In the rows, zero is written as 128.
The rows below fall into families. The same turns and mirrors carry the whole set onto itself and the rows of a family onto each other. For each named row, which other rows are in its family? Write them in the order they are listed.
These 36 rows form 6 families of 6 rows each.
j855: [147 117 130 128 118 105 143 122 109  96 146 175 157 122 139 141 135 118
 141 140 158 164 151 142 151 117 107  86 105 151 134]
j10: [154 162 142 149 139 123 117 149 127 151 127 149 138 103 150 179 163 141
 155 111 151 146 120 158 129 140 127 114  87 138  90]
j498: [146 145 154 138 148 102 163 141 116 122 114 125 140 117 136 135 166 122
 124 157 143 164 116 168 155 117 119 144 101 151 117]
j653: [120 134 148 120 138 115 110 142 130 122  78 172 136 126 163 133 162 130
 121 168 165 133 146 146 171 144 140 108 108 136 126]
j406: [138 141 132 144 146 136  98 142 119 147 118 149 140 112 147 177 161 144
 146 113 167 140 121 150 129 161 132 137  88 142  89]
j965: [113 147 143 126 136 115 116 136 124 127  78 169 146 105 175 132 162 126
 113 147 168 126 148 131 158 136 128 102  87 150 133]
j57: [124 141 117 149 160 132 107 162 125 117 134 170 167 138 119 133 127 110
 121 113 154 137 166 137 154 157 105 106 123 154 107]
j113: [129 155 158 133 135 105  96 152 140 127  82 165 139 110 174 141 162 127
 111 148 162 128 141 144 155 143 138  97  93 140 124]
j703: [117 143 120 136 163 111 106 162 126 127 132 185 169 143 128 136 119 111
 116 128 156 134 170 144 137 153 110 112 114 157 101]
j471: [168 113 108 139 122 107 121 158 129 131 136 147 136 107 117 124 108 125
  93 121 152 143 135 129 144 144 146 122  86 138 100]
j701: [118 139 124 142 156 120 108 160 117 118 130 166 175 157 121 138 114 116
 123 125 146 141 164 145 147 154 105 134 102 150 103]
j335: [145 126 131 114 118 112 151 118 115 103 126 175 145 115 148 131 133 136
 140 138 165 158 158 135 168 125 111  83 100 165 129]
j258: [161 120 114 155 112 105 118 146 127 134 148 142 139 108 118 131 119 115
 104 125 164 145 132 116 120 144 143 112  99 145  96]
j556: [134 146 139 148 134 131 115 136 128 149 119 155 147 105 142 178 169 149
 159 117 151 153 131 162 124 145 142 126  85 139  90]
j227: [141 153 141 149 144 139 115 142 125 151 120 144 127  91 129 180 167 148
 147 118 149 143 123 155 152 152 132 125  89 144  90]
j491: [150 146 156 150 147  99 156 166 131 121 117 125 138 126 141 139 176 109
 123 158 138 150 117 163 154 121 114 118 114 148 114]
j817: [155 110 116 156 118  95 132 154 132 131 144 124 136 102 116 133 114 136
  95 137 144 144 131 125 138 143 137 117  88 148 104]
j327: [117 143 121 144 162 128 110 162 111 130 126 164 174 141 133 141 125 119
 131 111 147 129 170 137 136 155 106 129 100 162 108]
j875: [142 126 131 122 106 122 145 115 114  95 136 177 140 127 134 146 130 126
 148 133 163 164 157 131 159 126 110 101 100 155 127]
j328: [110 140 127 150 150 124  96 166 137 129 123 176 168 142 113 152 118 112
 119 110 137 139 164 141 143 147 117 122 104 151 102]
j337: [123 144 157 130 148 117  99 141 127 132  73 163 137 102 156 133 163 130
 118 150 154 128 135 145 171 153 127 114  85 132 130]
j260: [151 113 111 148 110 105 123 146 138 130 138 141 128 116 112 131 109 124
  91 134 166 145 127 117 144 144 131 120  88 139  99]
j527: [128 153 130 155 141 122 113 148 122 152 127 145 148 102 135 186 154 148
 156 117 135 136 136 151 127 152 131 121  83 152  93]
j821: [169 116 127 152 105 111 132 136 140 129 140 146 138 116 112 121 116 121
 107 133 149 151 119 128 143 140 140 117  94 139  83]
j106: [148 139 142 145 139 100 166 153 121 132 117 114 146 122 132 130 161 127
 113 165 140 159 115 161 161 125 125 116 110 159 102]
j443: [157 117 127 127 125 112 137 116 123  99 138 176 151 117 126 130 131 124
 148 133 159 157 142 138 161 139  98  80 106 150 130]
j475: [142 125 136 149 139 102 154 153 129 125 123 117 128 122 124 149 171 122
 129 152 147 167 111 165 157 123 127 134 117 141 119]
j109: [149 143 151 141 148 118 151 147 125 124 102 113 135 116 132 131 174 117
 127 153 129 164 124 165 169 126 126 131 111 145 111]
j983: [131 139 124 132 162 119 109 170 113 108 128 173 168 144 119 142 121 114
 121 115 143 134 171 151 155 149 118 127 106 165 116]
j136: [146 153 145 148 135 138 118 143 113 154 120 150 134  97 140 184 155 150
 135 124 148 149 129 152 130 147 145 132  86 146  84]
j182: [113 150 157 125 147 112 108 152 129 138  78 170 138 111 150 148 154 128
 112 160 164 125 145 140 162 135 136 117  90 143 136]
j417: [113 137 152 132 131 116 107 144 137 129  75 163 140 111 158 141 173 128
 103 153 177 132 139 139 156 138 143 105  94 143 127]
j163: [140 133 150 146 150 105 159 153 131 133 115 123 150 132 123 134 177 121
 125 164 147 152 110 169 151 124 119 129 109 148 104]
j344: [138 124 143 124 121 122 137 114 119  91 127 178 157 125 132 135 139 111
 140 130 171 150 140 133 165 115  97  98  98 159 132]
j939: [163 113 108 154 119 112 112 144 141 120 140 136 142 106 120 123 117 117
 106 122 142 149 140 120 133 149 136 108 103 132 102]
j860: [163 117 126 113 121 118 150 125 109  92 139 182 136 112 130 143 133 123
 144 129 160 147 148 137 164 125 111 102  92 162 132]

Same family as j653: j406, j328, j821, j475, j344
Same family as j136: j855, j498, j703, j258, j182
Same family as j701: j556, j875, j260, j417, j163
Same family as j10: j113, j471, j491, j983, j860

The rows below fall into families. The same turns and mirrors carry the whole set onto itself and the rows of a family onto each other. For each named row, which other rows are in its family? Write them in the order they are listed.
These 32 rows form 8 families of 4 rows each.
j368: [126 135 105 109 125 118 125 145 143  78  98  91 122 135 153]
j536: [145 115  98 126 128 137 113 127 129 125 125  94 144 150 134]
j422: [130 124 118 137 152 143 127 131 143 168 119 123 124 125 148]
j748: [111 140 113 115 109 102 132 140 138  93  89  94 119 122 161]
j358: [127 129 113 134 156 144 131 141 128 162 124 117 103 117 141]
j361: [149 119 100 107 122 124 105 128 132 142 107 110 130 130 125]
j48: [ 90 130 138 150 149 110 134 148 129  95 124 123 119 113 159]
j242: [119 130 130 131 157 134 140 130 142 166 118 102 138 135 140]
j246: [106 136 100 110 121 106 130 150 124  89  92 100 125 115 166]
j989: [163 119 119  98 127 122 116 140 134 125 108  99 141 134 135]
j470: [107 136 112 104 114  92 125 157 121  92 100 101 128 125 152]
j501: [157 131  89 109 126 115 117 124 136 140 122 102 123 143 139]
j658: [130 119 126 145 156 126 124 124 131 161 126 123 121 111 154]
j968: [ 81 135 135 127 140 123 139 143 128 114 120 124 108 102 167]
j356: [ 90 130 132 135 149 108 136 165 129 103 117 123 130 107 167]
j582: [155 117 108 112 132 123 106 116 132 135 123 103 148 139 142]
j206: [143 133 119 126 152 139 134 130 145 154 148 125 119 122 151]
j410: [114 133 131 116 103 118 141 147 118  86 113  88 136 134 148]
j757: [ 85 142 131 136 149 125 154 149 125 108 108 114 113 122 131]
j330: [158 126 111  99 124 110 121 131 129 130 134 106 150 139 143]
j677: [165 126 101 115 125 116 113 123 144 130 110 112 138 138 151]
j512: [159 121 105 107 125 117 108 128 136 146 126  98 124 120 130]
j962: [116 134 119 100 111 103 115 150 137  81 106 115 127 123 149]
j514: [ 86 135 138 136 143 117 138 163 129 127 108 103 108 105 164]
j690: [115 135  98 114 125 101 127 145 132  74 119 105 135 134 155]
j608: [133 130 131 124 152 144 133 125 134 156 141 128 133 127 159]
j369: [ 82 118 139 140 144 110 148 149 135 121 126 109 123 105 157]
j399: [113 134 119 111 115 106 130 135 126  72 111 105 125 125 155]
j6: [ 88 141 125 134 150 123 141 160 119 106 122 122 111 118 171]
j923: [ 85 137 141 138 134 116 145 157 134 110 108 120 107 108 152]
j37: [118 117 111 134 154 143 151 126 129 153 135 127 119 117 148]
j186: [137 126 132 136 155 127 124 140 132 163 145 113 120 125 150]

Same family as j358: j330, j514, j690
Same family as j536: j242, j410, j757
Same family as j658: j968, j677, j962
Same family as j923: j422, j582, j399
Same family as j356: j246, j206, j512

The rows below fall into families. The same turns and mirrors carry the whole set onto itself and the rows of a family onto each other. For each named row, which other rows are in its family? Write them in the order they are listed.
These 20 rows form 5 families of 4 rows each.
j786: [123 129 123 116 136 137  96 106 122 138 136 105 106 126 108 118 116 110
 110]
j409: [130 139 120 137 119 122 130 128 142 143 154 157 134 130 126 143 172 143
 163]
j245: [120 141 126 126 124 131 107 118 118 136 128 109 110 129  99 132 126 110
  95]
j773: [123 132 118 117 113 147  97 105 132 132 129 108 104 137 108 114 107 123
 115]
j289: [133 119  95  93 138 109 133 134 135 133 144 114 125 146 160 134 144 112
 120]
j53: [109 154 161 118 102 149 141 115 132 127 143 136 153 137 132 120 115 144
 134]
j735: [124 117  97 106 152 116 127 158 134 119 147 105 132 154 146 129 133 121
 132]
j60: [140 132 128 142 135 118 134 140 145 134 159 155 134 124 136 140 169 133
 150]
j914: [128 138 116 114 140 141 111  94 115 125 132 115 121 128 108 122 111 108
 103]
j43: [134 119 101  90 141 117 135 145 145 116 159 113 117 140 153 132 139 118
 132]
j764: [124 129 125 124 128 143 106  95 119 133 125 104 114 130 118 127 121 119
  93]
j993: [124 108 113 135 124 135 127 119 137 142 156 158 138 131 127 138 164 140
 163]
j835: [103 155 151 136 120 131 129 106 127 116 137 135 151 138 119 121 109 157
 144]
j686: [127 122 122 131 118 109 127 129 137 138 152 151 137 138 133 149 170 161
 151]
j28: [126 154 156 130 112 138 113 128 137 131 126 141 159 138 124 121 111 143
 154]
j183: [114 152 147 134 109 144 130 109 118 121 128 143 155 146 134 116 109 149
 143]
j974: [122 159 157 130 114 138 125 121 131 129 136 133 152 144 121 104 107 151
 138]
j216: [126 117  99 104 138 108 129 145 133 113 153 105 125 134 159 143 138 120
 119]
j214: [127 126 112 143 129 121 125 126 143 129 150 163 142 138 131 155 164 144
 154]
j801: [125 128  99 105 139 128 131 139 137 119 166 101 104 137 157 124 143 118
 123]

Same family as j289: j914, j835, j686
Same family as j764: j183, j216, j214
Same family as j28: j773, j60, j801

